rotation ticks, each row followed by its count of ticks:
The counts run from 0 to 228.
[ 1.19  0.88 -0.25  0.14 -0.13 -0.33 -0.71  0.00 -1.06  1.03  0.66 -2.02
  0.17  0.49  0.35 -1.09 -1.10 -1.82  0.76  1.34 -1.63  0.00  0.01 -1.31
 -0.29  1.21 -1.26 -3.56  2.97  2.25  0.97 -0.44 -0.19 -0.77]
101
[ 0.25 -1.93  0.90 -0.50 -0.65 -0.19 -0.60  1.00  0.65  2.57  0.20  0.96
 -2.05 -2.43 -0.84 -0.13 -0.46  0.88 -1.69 -0.39 -1.92  0.75  0.55  1.00
 -2.55  0.41  0.40  0.09 -0.67  1.00  0.07  1.18 -0.81  1.07]
138
[ 1.80  0.03  1.91 -1.22  0.12  0.20  1.15  1.18  2.82  0.75 -1.22  1.35
 -0.18  0.60 -0.87  2.61 -1.44 -0.93  0.26  2.62 -0.81  0.10  1.12  0.03
  1.14 -1.36  1.64 -0.33  1.23 -0.18  1.00  1.98  1.04  0.30]
52
[ 2.19 -1.86  1.50 -0.08  0.10 -0.99  1.01  0.93 -1.52  1.71  0.24  0.40
 -0.05  0.61 -1.53 -0.17  0.04 -0.48 -0.94  0.31 -1.45  1.94  0.63 -1.51
  0.57 -1.63 -1.34 -0.44 -1.67  0.32  1.89  0.87  0.47  1.19]
151
[ 1.34  1.49  2.79 -1.49 -0.06 -1.33  0.59  0.24  1.61  1.17 -1.58 -0.56
  0.50 -1.40 -1.48 -0.29 -1.42  0.12 -0.34 -0.27 -0.66 -1.03 -0.13  1.18
 -1.48  1.57 -0.26  0.13  1.86 -2.17  0.75 -0.35  0.80 -2.25]
188
[ 1.89 -0.08  0.68  0.30 -0.60  0.16  0.08  1.69  0.90  1.91  1.14  1.63
 -0.31 -0.38 -1.62  1.72  0.58  1.26  0.67  2.24 -1.50  0.84  0.88  0.86
  0.67 -0.28  0.03 -2.04 -0.50 -1.67  1.88  1.52  1.79  0.52]
70
[ 0.48  0.40 -1.00 -3.03  0.06  1.81 -1.08 -0.93 -0.23  0.86  0.38  0.29
 -1.33 -2.34  1.91 -1.72  0.42  0.18  0.32  0.22 -1.50 -1.62 -0.04  0.80
 -1.35  1.15 -0.68 -2.44  2.35 -0.20  0.74  0.58 -1.21 -0.34]
207
[-1.00  0.39  0.86  0.09 -0.03 -0.30  0.25  0.17  0.49  1.85  0.01 -3.24
  0.51  0.27  1.10  0.24 -1.59 -2.65  0.85  0.10 -1.24  0.33  0.48 -0.40
 -0.56  1.45 -0.51 -1.33  2.07  3.54 -0.88 -0.38 -0.21  0.20]
102
[ 1.14 -0.92  0.75 -3.25  0.37  1.03 -0.37 -1.32 -0.30  2.20 -0.55 -0.88
 -0.50  0.43 -0.45 -2.48 -0.77 -1.15 -0.04  1.37  0.19 -1.18 -0.18 -1.72
 -0.72  0.76  0.20  0.89  0.06  1.59 -0.98  2.87 -1.40  0.98]
144
[-0.41  2.27  2.13 -1.66  0.43 -0.33 -1.20  0.50  1.83  0.52  0.90 -0.89
  1.22 -0.44 -0.18  0.32 -1.36 -0.56 -1.52  0.65  0.72 -2.06  0.83  1.46
 -1.22  2.11  1.80 -0.36  1.72 -0.61  0.27  0.28  2.86 -1.77]
94
[ 0.41 -0.35  2.64 -0.79 -0.05  0.09  1.00  0.03  1.64  3.41 -0.60 -0.99
  0.76  0.89 -0.02  0.61 -0.45 -1.83  0.37 -0.50 -1.75  0.84  1.02 -0.29
  0.07 -1.06 -1.80  1.06  0.70  1.18 -0.56  0.90 -1.34  1.41]
56
[ 1.60 -0.10  0.83 -1.78 -0.59  0.25 -1.60  0.96 -1.54  2.13  1.73 -2.56
  0.21 -1.70 -1.10 -1.60  0.30  0.92 -2.05 -0.34  0.30  0.43  0.30  1.72
 -1.39  1.68  0.67 -0.65 -0.69  0.44  2.47  0.04 -0.49  0.68]
92
[-0.61  0.84  0.56 -0.66  0.16  1.72  1.87  1.17  1.42  3.17 -0.50 -2.81
 -0.39 -1.35 -0.17  2.32  0.27 -1.02  0.09 -0.69  0.22  0.44  0.80 -0.97
 -0.47  0.50  1.46  0.48  0.60 -1.03  1.85 -0.04  1.26 -0.09]
22
[ 1.49  0.22 -0.09 -0.35 -1.73  0.62 -0.64  0.17 -0.41  1.96  2.01  1.65
  0.56 -0.10 -1.19 -0.23  1.19  0.89  1.99  0.79 -1.04  0.37  0.07  0.31
  1.25  0.48 -0.48 -4.36  0.13 -0.40  0.75  1.62  0.41  0.34]
71
[-0.50 -0.68  1.04 -0.53  0.92 -0.07  0.34  1.93  0.86  2.81  1.03 -2.47
  1.42  0.48 -0.55  3.09 -0.01  0.70 -0.80  0.63 -0.88  1.36  1.45  0.38
  0.09  0.88  0.90  0.43 -1.19  1.15 -0.02 -0.31  2.52  1.43]
86
[-0.19  1.21  2.88 -0.03 -0.77 -0.45  0.58 -0.62  1.40  0.67 -1.56  0.53
  1.39 -0.11  0.58  2.43 -0.04 -2.25 -0.90 -0.99 -0.01 -0.31  2.26 -0.82
 -0.19  0.28 -0.38 -1.58  2.46 -0.59 -0.14  1.30  0.03  1.21]
217
[ 0.63 -0.72  1.10  0.58  0.86 -2.08  0.44 -1.24 -1.11  1.40  0.27 -1.54
  0.87 -1.04 -0.12 -1.25 -1.24  0.38 -1.92 -0.13 -2.02 -0.77  2.00  0.26
 -1.83  2.32 -3.07 -1.45 -0.29 -1.12 -0.05 -0.54 -1.08  0.26]
172
[ 1.97  1.58  1.55 -2.32 -0.70  0.24  0.66 -1.41 -1.08  0.11 -1.83 -0.28
 -0.10 -1.49 -0.49 -1.15  0.31 -0.52 -0.06 -0.98  1.47 -0.73  1.08 -0.37
 -0.29  1.90 -0.22 -2.62  1.99 -1.55  2.10  0.93 -0.84 -0.69]
29
[ 0.79  0.11 -0.27 -2.66  0.36  0.85 -0.07 -0.26 -2.58  0.47  1.11 -2.62
 -0.69 -1.43  1.10 -1.26 -0.10  0.52 -1.19 -1.45 -0.91  1.06  0.94  0.72
 -1.21  0.87 -1.87 -0.12 -0.61  0.91  2.46 -0.33 -0.54  0.82]
109
[-0.23 -0.24  1.59 -1.83  0.63  0.27  1.21  1.03  1.31  2.74 -1.79 -1.76
  0.57 -0.84  0.07  2.36  1.34 -1.24 -0.17 -2.49 -1.00  0.79  1.40 -1.41
  0.13  0.17  0.01  1.69  1.09  1.12  0.88 -1.22 -0.34  1.05]
39
[ 1.45  0.34 -0.52  0.71  1.48 -0.89 -0.24  0.77 -1.95  1.33  1.11 -0.09
  1.79  0.78 -0.18  0.41  0.92  0.97 -1.32  2.42 -2.65 -0.92  1.22 -1.22
  0.12  1.82 -2.43 -1.16  1.35 -0.39  0.54 -0.87  0.68 -0.40]
83
[-1.57 -0.62 -0.47 -1.72  1.58  1.50  0.02  1.06  1.76  2.92  0.30 -0.33
  0.40 -0.07  1.08  2.36  1.24  1.03 -0.78  1.60 -1.99 -1.05  1.46  0.06
 -0.85  1.33  0.43  1.76  0.25  0.92 -1.09  0.92  0.26  1.92]
226
[ 1.37 -0.57  1.52  0.20  0.46 -0.92 -0.13  2.26 -0.26  1.91  1.69 -0.54
  0.99 -0.75 -1.55  2.40  0.26  1.10 -1.47  0.32 -1.56  1.64  1.21  0.47
  1.17  0.64  0.10 -1.78 -1.43 -0.22  2.29 -0.50  2.38  0.63]
87
[-0.36  1.08  2.29 -0.46 -0.70 -1.28 -0.16 -1.56  1.43  0.57  0.62  0.33
  2.07  0.94  0.81  0.81 -1.61 -0.71 -1.29  1.05 -0.01 -1.94  2.09  1.31
 -0.62  2.15 -0.08 -1.96  1.39 -1.08 -1.57  1.75  1.11 -0.01]
77
[ 1.51 -1.24 -1.02 -1.80  0.73 -0.45  0.96 -0.51 -1.29  0.75 -1.44 -0.04
 -0.45 -0.38  0.83  0.02  0.83  0.66  1.71 -0.35 -3.02  0.63  0.39 -2.39
  1.43  1.60 -2.37 -2.47  1.07  1.95  0.69 -0.91 -0.83  0.34]
37
[-0.60  1.83  2.08 -0.95 -0.14 -0.57  0.20 -0.59 -0.82  2.39  0.52  0.76
  1.29  0.15  0.21 -0.23  0.66 -2.12 -0.29 -1.94 -1.30 -0.19  0.61 -2.57
  0.12 -0.83 -1.48 -1.07  1.40 -0.32 -1.06  0.77  1.92 -1.08]
153
[ 0.71  0.11 -0.65  0.58 -0.77  0.85 -0.10 -0.74  0.30  2.06  0.83  0.11
  0.14 -0.30 -0.39 -0.60 -0.20 -1.35  0.52  1.91 -0.21 -0.59 -0.08 -1.88
  0.34  1.02  1.13 -4.55  0.75 -0.47  0.06  1.81  1.53 -0.72]
165
[ 1.69 -0.32  2.06 -1.15 -1.79 -0.28  1.09 -1.25 -1.62  1.74 -0.39 -1.11
  1.24  0.26 -1.79 -1.31 -0.08 -0.56 -0.17 -1.08  1.48  0.66  0.87 -0.83
  1.06  1.41 -0.79 -2.40 -1.52 -0.30  1.22  1.18  0.46  0.22]
169
[ 1.43 -1.05 -0.55 -1.17  0.83 -0.18 -1.06  0.47 -0.04 -0.04  1.85 -0.62
 -0.85 -0.38  0.26 -1.62 -2.13  1.79 -0.05  3.05 -1.56 -0.50 -0.28  2.32
 -0.98  2.49 -0.12 -1.75 -0.41  1.17  1.15  0.43  0.29 -0.54]
96
[-0.26  1.05  1.31 -2.44 -0.35 -0.59 -0.90  0.42 -0.41  1.43  1.81 -0.70
  2.01  0.20 -0.71 -0.28  0.57  0.41  1.33 -1.54 -1.11 -0.13 -0.51 -0.05
  0.79  1.36 -0.28 -2.89  0.66  0.94 -1.12 -0.09  2.55 -1.60]
89
[ 3.32  1.34  0.23  0.75  0.26 -1.10  0.18  1.62 -1.14  1.01  0.22 -1.55
  0.00  0.34 -1.46 -0.41 -0.67 -0.81 -0.42  2.62 -1.76  0.05 -0.09 -0.20
 -0.32  0.91 -1.28 -1.95  2.68 -0.01  2.60 -0.28 -0.11 -0.97]
100
[-0.05 -1.85  0.13 -0.84  2.11 -0.30  0.80 -0.18 -0.90 -0.26  1.35 -2.31
 -0.68 -1.43  1.67  0.07 -2.43  0.63 -1.82  0.35 -0.95  0.25  1.80  0.28
 -1.01  1.02 -1.19  0.20 -2.07 -0.48  2.09 -0.45  0.11  0.96]
15
[ 1.29  0.81  0.41 -2.19 -0.78  1.02  0.91 -0.95  1.01  0.07 -1.44  0.95
 -0.45  0.22  0.20  0.39 -0.38 -1.07  3.03  1.51 -1.01 -0.94  0.76 -0.86
  1.54  0.23 -0.09 -3.19  2.44  1.03  0.21  1.36 -0.12 -0.39]
212
[ 1.52 -0.73 -0.04 -2.83  0.41  1.02 -0.32 -0.27 -0.01  0.11  0.84 -2.89
 -0.33  0.75 -0.13 -1.99 -2.19  0.24  1.47  2.11  1.29 -0.33 -0.31  0.56
  0.08  2.25  0.76 -1.19 -0.48  2.41  0.90  1.20  0.16 -0.35]
97
[-0.79 -1.25  0.73 -0.18  0.40 -1.45  0.59  1.08  2.64  2.62  0.33 -0.71
 -1.02 -1.76 -0.65  0.92 -0.94  0.88  0.96 -0.05 -2.45  0.26 -0.28  2.17
 -0.86  1.88  0.35 -1.40 -0.74  0.04 -0.24 -1.24  1.33 -0.96]
184
[ 0.49  0.51  0.23 -1.37  1.50 -0.50  0.23  0.11 -0.17  0.78  1.87  2.32
 -0.61 -0.89 -0.64 -0.37 -0.55  2.13 -0.94  1.57 -1.59 -1.44  0.34  0.57
 -0.68 -0.15 -1.62 -0.32 -0.52 -2.47  0.73  1.27  2.65 -1.16]
159
[-2.05 -0.05  2.55 -2.20  0.78 -0.85 -0.09 -1.52  1.33  0.19  0.65  1.55
  0.80  0.64  1.93  1.07 -0.68 -1.11 -0.71 -0.49 -1.97 -0.54  1.71  0.26
 -0.75 -0.38 -1.39 -1.06  0.90  0.01 -2.21  1.51  1.12  0.83]
60
